In the data rows, zero lies at 4.5, halfway between 4 and 5.
Some points:
[5 5 5 5 6 3 6 4 6 5 5 5 2 0 6 4 6 5 2 4 4 6 2 4 6 6 4 8 4 6 5 4 4 5 3 5 3 4 6 3 7 3 4 6 5 5 2 3]
[3 6 2 5 2 5 2 3 2 6 3 5 8 4 4 4 6 5 5 5 6 4 4 4 5 5 4 5 4 3 5 6 4 6 6 5 4 4 2 8 3 5 4 5 5 5 5 3]
[4 4 6 5 4 3 5 4 7 5 4 7 2 6 4 4 5 5 6 5 6 6 4 2 5 3 4 4 4 4 2 6 8 5 3 4 4 6 5 6 4 2 6 4 3 6 5 6]
[3 3 5 7 6 3 7 6 6 7 0 5 4 3 5 6 4 5 5 4 3 4 3 3 5 3 2 5 7 3 5 6 4 2 6 5 4 4 6 5 7 6 2 4 6 2 6 2]
[5 4 6 5 5 2 4 4 5 9 3 5 5 6 5 4 5 5 5 6 4 0 6 7 5 4 5 3 4 2 5 4 7 4 3 4 0 6 7 5 4 4 4 5 6 5 3 2]
[6 6 5 7 6 3 3 4 4 2 4 5 6 7 3 8 8 5 2 5 6 4 6 6 5 7 5 5 7 3 3 6 5 3 5 5 5 4 3 5 4 2 4 2 5 1 4 4]
[3 7 4 6 6 4 5 2 2 5 7 6 3 5 7 7 4 3 5 6 3 3 4 3 6 4 2 3 7 4 6 2 2 4 3 6 6 4 5 5 6 5 7 4 5 9 6 2]
[5 5 3 6 3 4 6 6 6 5 6 3 3 6 4 2 2 2 4 2 5 6 5 3 9 4 5 5 7 3 0 5 4 4 3 4 3 5 3 4 5 5 1 5 4 4 5 2]
[4 7 5 4 4 2 5 7 4 6 5 3 3 3 4 5 4 6 6 6 7 2 6 4 3 5 5 7 6 4 7 5 5 2 3 2 2 0 4 3 7 5 4 6 7 3 3 6]
[4 6 4 5 5 8 1 4 4 4 5 5 4 5 7 4 7 3 6 6 6 6 5 3 4 4 1 4 3 6 3 3 6 4 2 3 3 4 3 4 3 3 3 7 3 4 6 1]
[4 4 3 7 4 2 5 4 2 3 4 2 5 2 5 4 3 7 7 4 1 8 5 8 5 5 7 4 4 6 5 3 9 2 4 2 4 6 2 3 6 3 5 0 5 5 4 3]
[4 4 6 6 5 7 3 6 4 4 4 6 7 5 6 3 7 0 7 3 3 4 5 4 4 2 6 5 6 6 4 7 6 4 5 6 3 6 6 0 4 5 8 5 6 3 6 7]
[5 4 5 1 5 6 5 5 3 2 5 5 9 5 5 5 2 5 8 5 7 2 4 1 9 5 2 5 5 3 3 4 7 6 6 6 6 6 6 1 6 7 5 4 6 4 4 5]
[6 3 4 5 3 4 6 4 4 5 7 3 4 3 8 1 7 5 4 4 4 4 2 6 2 5 1 5 5 5 5 1 7 2 6 6 9 4 2 6 3 5 4 6 6 4 6 4]
[3 4 4 3 0 4 3 4 5 2 5 6 3 5 7 8 2 2 5 6 2 3 4 3 2 2 5 7 5 4 4 2 4 6 6 4 6 5 5 6 7 2 6 5 5 2 2 5]
[4 6 3 3 3 6 1 6 5 5 4 3 5 3 7 4 4 5 3 6 6 5 6 3 3 4 5 3 6 4 1 3 5 1 6 5 2 5 5 6 4 8 4 5 3 4 6 6]
[4 3 4 6 5 4 6 6 2 4 3 5 2 2 3 3 7 2 5 6 6 4 5 3 2 6 2 3 6 4 4 5 3 8 5 4 5 4 5 3 4 6 2 2 0 3 5 8]
[4 6 5 4 3 6 4 6 4 4 3 6 3 4 6 5 5 3 2 6 5 7 5 5 6 6 6 3 4 2 5 7 6 5 3 7 4 5 2 8 5 6 6 3 5 5 6 6]
[9 2 1 4 6 2 4 6 5 3 7 8 7 5 6 7 4 5 4 7 4 3 5 6 4 6 7 4 8 4 6 5 4 3 2 5 5 2 5 4 3 4 3 3 1 3 5 4]
[5 3 2 4 4 6 4 6 0 4 6 3 4 5 6 5 4 6 2 2 4 5 2 2 5 4 4 5 4 5 5 7 3 4 5 4 2 3 6 8 3 4 5 6 6 5 7 7]
[3 5 5 3 5 6 6 3 6 3 2 6 2 7 5 3 4 7 3 4 1 3 5 4 5 3 4 6 4 2 4 6 3 4 4 4 6 6 4 3 3 3 3 5 5 2 4 5]
[2 4 4 3 5 4 5 7 0 8 3 7 5 5 3 4 2 5 5 1 7 8 6 6 5 5 5 5 6 6 6 2 4 3 1 5 9 8 8 7 5 3 7 6 4 0 4 4]
[5 7 5 4 4 7 7 4 4 4 3 3 2 3 6 7 5 6 3 4 2 6 5 7 3 4 3 5 6 3 4 4 4 5 8 5 4 6 5 3 1 5 4 5 6 5 3 5]
[5 8 1 3 8 1 5 6 5 4 4 7 6 4 4 6 2 3 6 3 1 5 5 4 2 7 4 3 0 7 3 6 5 7 5 5 4 6 2 5 5 8 5 6 6 2 5 2]
[6 5 2 6 5 5 3 5 4 6 7 3 4 4 0 7 6 4 4 2 5 2 3 5 4 3 4 5 4 5 3 7 5 2 4 7 5 7 5 6 3 3 4 5 3 4 1 4]
[6 6 4 6 4 4 7 4 3 6 3 2 6 4 6 5 2 7 5 5 3 5 4 5 5 3 5 2 6 2 6 4 2 6 3 4 4 3 5 3 5 3 5 5 5 4 5 6]
[0 3 6 4 7 2 6 3 4 7 8 3 8 5 2 6 4 6 1 7 4 6 3 4 0 4 6 7 5 3 0 4 6 4 3 8 5 6 2 1 5 5 5 6 3 7 6 5]
[5 7 3 4 3 7 5 6 8 4 4 2 4 3 1 4 4 6 4 7 4 4 4 5 4 7 3 4 6 3 4 5 2 5 2 1 6 6 3 2 5 4 8 7 5 5 4 4]
[8 1 6 2 6 8 3 3 5 9 5 7 6 6 2 5 5 4 5 3 3 7 6 5 3 3 3 3 5 3 4 5 4 3 5 4 5 3 1 4 9 4 2 4 7 5 6 6]
[2 1 7 7 7 5 4 8 3 0 6 5 4 5 3 6 5 5 4 5 3 3 6 5 3 4 3 3 5 5 4 5 3 3 5 2 4 4 6 6 6 6 5 5 7 7 2 4]
[4 6 4 5 3 9 7 5 6 3 5 9 6 6 4 4 3 8 7 1 8 7 4 4 0 7 8 3 7 4 5 3 5 5 5 6 5 3 8 5 4 4 2 4 7 5 5 2]
[7 3 3 5 5 5 1 2 6 5 6 3 2 6 4 8 6 6 7 2 5 7 3 3 4 6 4 5 2 1 7 7 6 3 3 6 5 5 6 3 5 7 5 4 3 5 4 6]
[7 4 7 3 7 5 5 4 6 5 4 3 4 2 2 4 3 5 6 6 7 4 3 1 4 2 5 4 6 6 5 2 2 5 4 6 3 4 2 5 2 3 7 1 6 2 3 4]
[4 5 5 0 7 3 4 7 6 4 3 1 3 4 4 6 4 3 3 1 5 3 3 6 3 5 5 2 2 3 1 4 6 6 6 4 6 1 6 4 6 2 7 3 3 4 9 1]
[7 5 4 7 5 4 5 5 6 3 4 3 6 7 5 6 5 5 3 5 5 7 5 2 6 5 6 3 2 6 4 3 5 3 6 6 3 4 6 4 6 3 4 7 3 3 5 7]
[6 7 7 4 5 3 2 5 5 5 5 3 5 6 9 3 4 7 2 0 4 3 7 3 2 5 4 5 7 7 6 6 3 7 5 3 5 7 3 2 5 4 5 4 1 6 2 2]
[7 4 2 4 5 6 6 2 4 8 7 6 5 5 2 5 7 5 1 5 5 4 7 6 4 3 3 5 5 7 2 2 6 7 5 2 3 5 7 4 9 4 5 2 7 4 6 7]
[3 3 6 8 3 7 3 4 5 6 5 2 4 4 6 7 2 4 4 4 5 2 5 6 6 4 5 3 4 6 2 4 7 7 3 3 8 2 6 5 4 6 3 5 4 4 5 6]
[2 4 3 5 4 3 3 4 8 4 6 3 5 6 4 5 4 6 7 4 5 5 4 5 6 3 4 3 5 6 4 4 3 5 3 3 4 6 4 6 2 3 2 4 6 5 8 7]
[4 3 4 7 4 5 3 3 6 2 3 5 5 5 5 4 7 6 3 2 7 4 3 4 5 3 7 6 4 3 4 4 2 6 2 5 4 4 2 8 8 8 7 4 6 4 5 4]
[7 3 4 4 1 2 6 4 6 3 5 1 5 4 5 4 5 3 3 7 7 5 8 4 2 1 5 5 2 6 6 9 4 6 4 7 8 7 7 3 5 4 3 4 8 6 6 2]
[4 6 6 5 4 6 7 3 5 5 5 4 5 2 6 8 4 3 9 2 5 4 6 5 5 5 5 7 3 4 2 6 2 5 6 6 4 4 3 7 5 2 3 4 3 6 4 7]
[5 6 4 4 6 4 3 5 4 5 7 7 5 4 5 1 7 3 7 4 5 4 1 6 6 6 8 6 5 3 3 6 4 5 7 3 7 5 5 2 4 4 7 5 8 5 6 6]
[6 4 4 3 3 5 6 4 2 4 4 5 2 4 4 3 6 8 5 5 3 3 4 4 5 5 6 4 3 5 1 4 3 5 3 5 3 3 5 2 4 4 3 6 5 6 3 3]
[5 3 4 4 6 8 5 4 3 1 6 4 2 3 4 4 4 5 5 4 4 2 7 6 4 3 6 8 5 4 6 4 6 4 3 6 3 5 3 7 5 7 5 6 2 4 8 3]
[7 6 6 6 4 3 5 4 5 4 5 5 6 5 4 6 3 5 4 4 6 7 4 4 6 1 3 4 5 3 5 5 7 5 7 0 6 5 3 6 4 6 6 8 3 4 3 3]
[3 2 7 2 1 3 3 1 2 3 4 6 3 4 3 5 4 4 6 7 4 4 4 3 4 8 5 2 8 7 5 5 2 3 8 3 4 5 5 5 7 4 4 6 3 4 5 3]
[3 7 5 3 6 3 5 5 4 4 5 5 3 5 2 5 6 6 3 3 6 4 5 2 7 3 5 4 4 7 7 5 9 6 5 5 6 3 2 5 3 3 2 6 5 5 6 7]
[5 6 5 6 5 4 4 4 5 7 3 3 4 6 5 4 5 5 5 6 3 2 1 6 4 7 6 1 4 6 6 3 5 6 4 6 3 7 5 5 7 5 3 6 5 2 3 6]
[4 5 8 5 0 7 7 6 5 5 7 6 6 4 5 4 2 3 1 4 5 3 2 6 5 6 3 4 1 6 7 6 4 1 3 4 4 5 3 4 4 3 6 1 3 4 6 4]
[6 5 4 3 7 5 5 4 5 3 0 3 7 6 5 4 3 3 4 6 5 4 2 4 3 7 5 9 4 8 5 4 5 1 5 2 6 6 5 5 5 5 2 3 4 8 4 6]
[4 3 7 5 1 3 6 7 4 5 4 6 5 6 5 3 7 7 6 3 6 4 4 6 5 4 2 3 0 6 3 1 3 3 6 6 6 4 2 3 5 6 5 2 3 3 3 5]
[0 0 0 4 6 8 8 4 6 8 6 2 5 6 7 6 6 3 3 6 6 6 6 4 6 6 7 5 3 5 7 5 4 6 8 2 4 3 2 4 2 6 6 4 4 3 2 2]
There is one direction along which these points spread out most. For each point below, how far along it does it lie, from 0 to 99? 50 is the average, and the first point above lies past it. One standard deviation of the points above along it is 16.
[4 5 5 3 3 6 4 6 6 4 4 5 5 2 2 3 5 6 4 6 2 6 0 6 5 3 4 4 7 6 6 7 7 7 5 5 4 3 6 5 5 4 4 4 3 6 1 3] 63
[5 2 4 4 4 4 2 8 7 4 6 5 4 3 6 5 3 5 3 4 7 5 5 7 6 6 3 6 4 3 7 2 3 7 6 5 1 7 3 6 3 3 4 6 5 7 6 6] 41
[3 4 2 5 3 3 6 2 7 3 5 3 9 3 3 0 6 3 4 2 2 4 8 2 4 7 2 3 5 3 7 3 7 2 5 6 4 3 5 6 5 3 8 3 4 5 3 7] 49
[5 3 6 7 7 5 1 4 2 5 4 5 6 1 4 1 2 2 3 6 4 5 5 2 4 5 5 4 1 1 4 4 3 6 5 4 7 4 4 4 3 2 2 4 6 5 2 4] 53
[4 4 4 3 4 4 4 5 4 4 3 4 2 7 4 6 4 1 4 4 3 4 5 5 6 6 7 2 8 6 5 3 4 3 5 7 6 5 3 5 4 6 5 5 7 9 3 4] 55
[4 6 4 3 6 4 6 1 4 2 6 5 5 3 3 3 4 0 4 4 8 4 2 5 3 1 6 3 3 2 7 3 4 3 6 1 3 6 5 3 5 6 2 4 2 5 4 6] 48
[7 4 9 4 5 2 5 1 4 4 5 3 5 6 3 4 3 2 4 4 4 6 3 5 4 7 4 8 4 5 4 4 4 6 3 3 3 3 6 5 1 8 4 3 6 2 5 5] 54
[6 2 5 7 4 4 6 4 5 5 3 6 5 5 2 4 5 4 7 4 5 4 5 6 5 3 4 6 4 5 5 4 6 6 4 5 4 3 4 4 4 3 6 9 0 6 6 4] 44
[5 6 6 7 4 5 2 6 6 7 4 5 3 5 1 4 3 5 4 6 2 5 6 3 6 4 6 8 3 5 6 1 3 5 9 5 6 3 7 3 3 6 5 2 3 5 7 3] 55
[3 5 2 5 8 4 2 2 5 3 4 4 3 7 6 1 0 4 5 6 8 5 5 9 5 4 1 3 3 7 4 8 3 4 8 8 4 1 5 3 6 4 7 4 5 3 4 5] 47
[7 5 4 5 4 4 7 7 3 7 3 5 3 7 4 3 4 4 6 6 5 4 3 1 2 4 4 7 4 4 3 5 5 5 5 4 5 3 5 6 2 5 7 1 4 7 3 5] 51
[5 5 7 3 7 5 6 4 7 5 8 5 5 4 7 4 6 6 7 7 3 5 6 5 7 4 7 4 4 6 2 6 3 3 4 4 6 4 7 9 4 6 4 5 2 4 4 6] 42
[3 7 5 1 3 5 4 7 3 3 5 2 6 8 4 4 7 2 6 5 2 7 5 7 5 3 3 6 5 3 6 3 2 6 3 5 4 3 5 5 5 4 3 5 5 4 2 3] 57
[3 5 4 3 3 3 4 3 6 4 1 8 5 2 5 6 5 6 3 3 3 5 6 6 5 3 5 5 4 6 4 5 2 3 2 4 5 2 5 2 1 6 4 6 6 5 3 6] 60
